Each row is where one point has got to under a steady rotation. How many ticks took it there?
The counts run from 0 to 315.
[131 159 158 154 141  98 155 154 160 151  97 104 115 103 175 108 153 140
 152 144 133 119 103 146 137 125 116 210 121 114 127 111 144 167 135 151
 109] -> 75
[179 140 137 135 119  88 151 125 147 142 151 124 123 109 129  37 163 129
 124 125 127 116 123 115 138 145 138 160 151 114 148 124 101 123 137 197
 116] -> 52
[ 65 151 128 152  99 113 144 156 133 160  82 117 117 130 129 178 108 176
 133 148 159 123 131 163 121 117 131 132 125 157 113 129 158 144 107  89
 145] -> 9
[128 160 103 105 139 165 126 120 149 129 170 124 165 151 107 102 106 137
 128 115 165 133 103 134 169 125 183 127 142 121 129 155  85 146  94 107
  75] -> 44
[156 117 142 144 141  92 150 155 143 144 149 114 120 137 146  44 160 131
 130 151 116 143  94 148 138 114 123 172 120 110 143 117  87 108 109 161
  93] -> 300
[ 66 124  94 153 134 126 117 142 137 192  94 113 105 130 127 118 102 160
 125 133 133 116  98 140 119 105 134 105 130 159 104 117 160 107 114  67
 136] -> 71
[106 141 119  81 171 105 132 151 177 139 161 115 142 175  93 122 129 162
 118 116 139 132 100 141 160 111 165 124 117 134 141 121 119 100  60 110
 119] -> 109
[ 82 136 129 121 109 126 127 127 118 137  81 133 111 117 133 197 111 164
 127 116 131 106 166 121 110 134 122  92 122 161 114 128 193 121 126 107
 171] -> 96
[157  93 162 134 180 105 131 150 124 125 155 108 123 162 151  82 148 121
 116 117  82 144 104 126 149  96 102 130  91 115 123 114 117  78 119 143
 110] -> 149
[102 116  86 122  69 184 107 110  87  98 120 147 145 135 110 153  78 107
 121 113 147 134 125 135  88 152 135 100 147 149 123 141 110 134 100 115
 126] -> 192
[ 83 145 153 174 120 105 142 165 145 177  84  91 107 131 157 154 132 150
 134 151 134 130  98 150 106 127 126 153 127 152 109 117 173 157 125 116
 144] -> 73
[104 121 139 168 127 123 108 135 121 140  85 110 106 101 173 143 126 110
 142 128  98 113 101 115  79 147  94 142 126 147  92  91 181 158 152 122
 148] -> 224
[134 131 106  72 168 145 101 121 154  78 117 142 132  98 150 135 135 121
 159 108 115  99 115 121 131 145 106 185 116 114 134  67 132 131 102 133
 115] -> 101
[146  82 136 167  85 130 127 142  65 122 108 143 101 147 127 105 125 106
 114 149 103 160 126 146  84 114  88 120 126 138 135 125 103  92 143 154
 150] -> 152
[143  79 131 170 108 162 105 125  74 107 119 127 119 136 156 122 108  75
 128 119  88 138 100 134  66 140  87 117 121 132 112 108 129 119 131 137
 120] -> 64
[150 103 157 135 191 139 126 124 126 122 155  98 124 121 169 113 132 123
 125  83  73 104 107  97 137 121 118  98  97 117 102 119 148  93 129 135
  91] -> 61
[154  84 106 114 142 162  93 111 104  97 151 129 131 123 148 102 118  87
 134  90  83 113  84 102  77 151 107 112 130 130 126  86 126  96 107 153
 112] -> 126
[118 130 139 140 132 135 156 115 126 165 126 110 120  77 169 104 122 189
 129 105 128  81 126 112 162  95 150  90 138 136 103 158 158  99 130 130
  88] -> 220
[126 116 108 162  57 188 120 107  80 111 121 138 141 122 132 132  87 101
 127 122 135 136 105 131  87 144 134 112 151 139 121 150 103 141 113 130
 113] -> 129
[132 125 128 126 112 143 157 115 112 139 112 139 115  77 152  97 114 188
 131 130 147  91 167 127 177  77 135 109 132 120 111 163 119  88 145 126
 100] -> 156
[114 116 117 113 137 135 140 117 121 146 101 142  98  90 149 107 113 194
 135 117 135  83 150 127 171  78 131  94 130 135 111 147 153  76 140 106
 116] -> 157
[115 130 122 162 110 147 107 115 127 131 101 126 125 101 152 129 123  85
 138 116 111 108 102 101  61 182 111 152 138 140 117  94 161 181 150 140
 142] -> 288
[136 157 108 131 159 195 110  99 145 127 140 130 150 107 126  90 106 120
 136 116 155 112  98 109 166 118 156 156 135 112 109 142  93 148 151  90
  75] -> 292
[109 153 124  84 152 132 144 134 164 120 161 105 159 162 104 141 112 162
 133 113 160 133 118 146 176 115 179 132 117 128 142 143 102 119  70 114
  97] -> 108
[132 139 132  83 160 124 134 129 153  79 115 122 132  92 170 155 136 138
 164 106 118  97 125 128 143 143 109 189 111 106 131  79 151 139 108 145
 105] -> 100
[102 156 119 118 101 149 172 141 145 143 151 100 152 126 141 154 103 168
 130  94 162 104 111 150 148 127 177 125 149 146 124 167 124 132  67 129
  79] -> 195
[116 145 142 152  73 135 173 119 120 151 138 105 142 107 145 152 108 172
 122 102 147  96 137 113 120 132 166  82 150 150 114 191 144 128 115 157
 107] -> 282
[137 151 160 139  81 112 160 123 109 130  98 152 125 119 115 120 134 152
 115 165 161 140 197 129 164 105 135 137 140 119 140 178 109 135 181 151
 140] -> 242
[178  86 104 104 122 131 126 110 109  94 166 149 134 127 122  52 132 113
 118 110 108 127 126 117 117 137 125 102 135 122 151 123  81  79 101 174
 112] -> 277
[162  79 146 144 160 103 116 141 103 126 147 121 111 163 137  74 146 110
 114 130  69 147 115 140 113 105  86 122 101 124 131 101 120  75 121 140
 131] -> 150
[129 126  82  72 157 159  80 115 135  82 106 157 126 120 134 129 117 104
 146 120 120 114 127 123 118 154  93 169 127 118 137  56 122 135 114 112
 128] -> 102
